array([[127, 144, 136, 141, 147, 128, 157, 144, 121, 123, 175],
       [180,  67, 123, 130, 140, 107,  99, 202, 131, 140, 127],
       [148, 115, 100,  95, 129, 127, 127, 118, 177, 132, 146],
       [157,  86, 131, 147, 108, 121, 109,  86,  71, 129,  93],
       [120, 136, 111, 119, 126, 118, 143, 141, 121,  56, 182],
       [ 98, 140, 135, 145, 130, 108,  95, 138,  78,  81, 161]])
->
array([[127, 136, 147, 157, 121, 175],
       [180, 123, 140,  99, 131, 127],
       [148, 100, 129, 127, 177, 146],
       [157, 131, 108, 109,  71,  93],
       [120, 111, 126, 143, 121, 182],
       [ 98, 135, 130,  95,  78, 161]])

array([[104, 136, 164, 118, 140, 114, 143, 205,  88,  98, 104, 130, 125,
         92],
       [158, 125, 102, 123, 111, 128, 110, 174, 106, 112, 145, 160, 133,
        154],
       [145, 132, 127, 122, 133, 122, 126,  92, 136, 113, 107, 102, 132,
        114]])
->
array([[104, 164, 140, 143,  88, 104, 125],
       [158, 102, 111, 110, 106, 145, 133],
       [145, 127, 133, 126, 136, 107, 132]])

array([[ 98, 115, 115, 152],
       [ 92, 149, 118, 150],
       [135,  79,  61, 159],
       [ 88, 148, 193, 146]])
->
array([[ 98, 115],
       [ 92, 118],
       [135,  61],
       [ 88, 193]])

array([[163, 145, 121, 119, 135, 111,  72, 186, 133, 109,  99],
       [155, 186, 137, 136, 114, 129, 138, 104, 140,  64,  62],
       [ 83, 103, 129, 117, 129, 137, 175, 150,  99, 129, 121],
       [118, 114, 122, 138, 133, 109, 103,  90, 193, 157, 172]])
->
array([[163, 121, 135,  72, 133,  99],
       [155, 137, 114, 138, 140,  62],
       [ 83, 129, 129, 175,  99, 121],
       [118, 122, 133, 103, 193, 172]])

array([[ 98, 132, 163,  63, 195, 100, 111, 130,  83,  78, 164, 115, 162,
         92,  80, 104],
       [165, 140, 188, 138,  90, 105, 109, 114, 126,  67,  84, 160,  49,
        189,  56,  73],
       [171, 158,  96, 112, 133, 165, 155, 123, 151, 119, 115,  77, 112,
        173, 143, 154]])
->
array([[ 98, 163, 195, 111,  83, 164, 162,  80],
       [165, 188,  90, 109, 126,  84,  49,  56],
       [171,  96, 133, 155, 151, 115, 112, 143]])

array([[147, 129, 147, 135],
       [150, 133, 148, 123],
       [133, 115, 151, 190]])
->
array([[147, 147],
       [150, 148],
       [133, 151]])

array([[169, 126, 169, 135, 158],
       [109, 118, 135, 128, 195],
       [114, 121, 128, 107, 195],
       [170, 127, 172, 136, 128],
       [144, 142, 116, 151,  55],
       [186, 125, 182, 149, 128],
       [129, 124, 154, 112, 189],
       [167, 126, 165, 136, 157],
       [148, 138, 127, 150,  64],
       [124, 119, 147, 106, 203],
       [128, 127, 172, 154, 120]])
->
array([[169, 169, 158],
       [109, 135, 195],
       [114, 128, 195],
       [170, 172, 128],
       [144, 116,  55],
       [186, 182, 128],
       [129, 154, 189],
       [167, 165, 157],
       [148, 127,  64],
       [124, 147, 203],
       [128, 172, 120]])

array([[125, 131, 128, 133, 133, 121, 134, 129],
       [128, 126, 128, 125, 182, 126, 126, 126],
       [126, 125, 127, 120, 125, 131,  84, 127],
       [128, 125, 129, 123, 126, 134, 186, 126],
       [127, 127, 127, 123, 119, 107, 129, 133],
       [128, 129, 127, 128, 124, 101, 125, 129],
       [128, 129, 128, 121, 124, 128, 131, 115],
       [126, 129, 127, 124, 109, 128, 124, 142],
       [128, 129, 128, 122,  81, 125, 127, 126]])
->
array([[125, 128, 133, 134],
       [128, 128, 182, 126],
       [126, 127, 125,  84],
       [128, 129, 126, 186],
       [127, 127, 119, 129],
       [128, 127, 124, 125],
       [128, 128, 124, 131],
       [126, 127, 109, 124],
       [128, 128,  81, 127]])

array([[140,  70, 189, 153, 126,  99],
       [130, 124, 110, 181, 131, 143],
       [138, 174, 132,  91, 133, 107],
       [146,  82,  83, 121, 147, 113],
       [118,  87, 148, 121, 130, 164],
       [ 95, 119, 169, 145, 105,  91],
       [102, 147, 132,  69, 123, 161],
       [114, 103, 132, 180, 107, 155]])
->
array([[140, 189, 126],
       [130, 110, 131],
       [138, 132, 133],
       [146,  83, 147],
       [118, 148, 130],
       [ 95, 169, 105],
       [102, 132, 123],
       [114, 132, 107]])
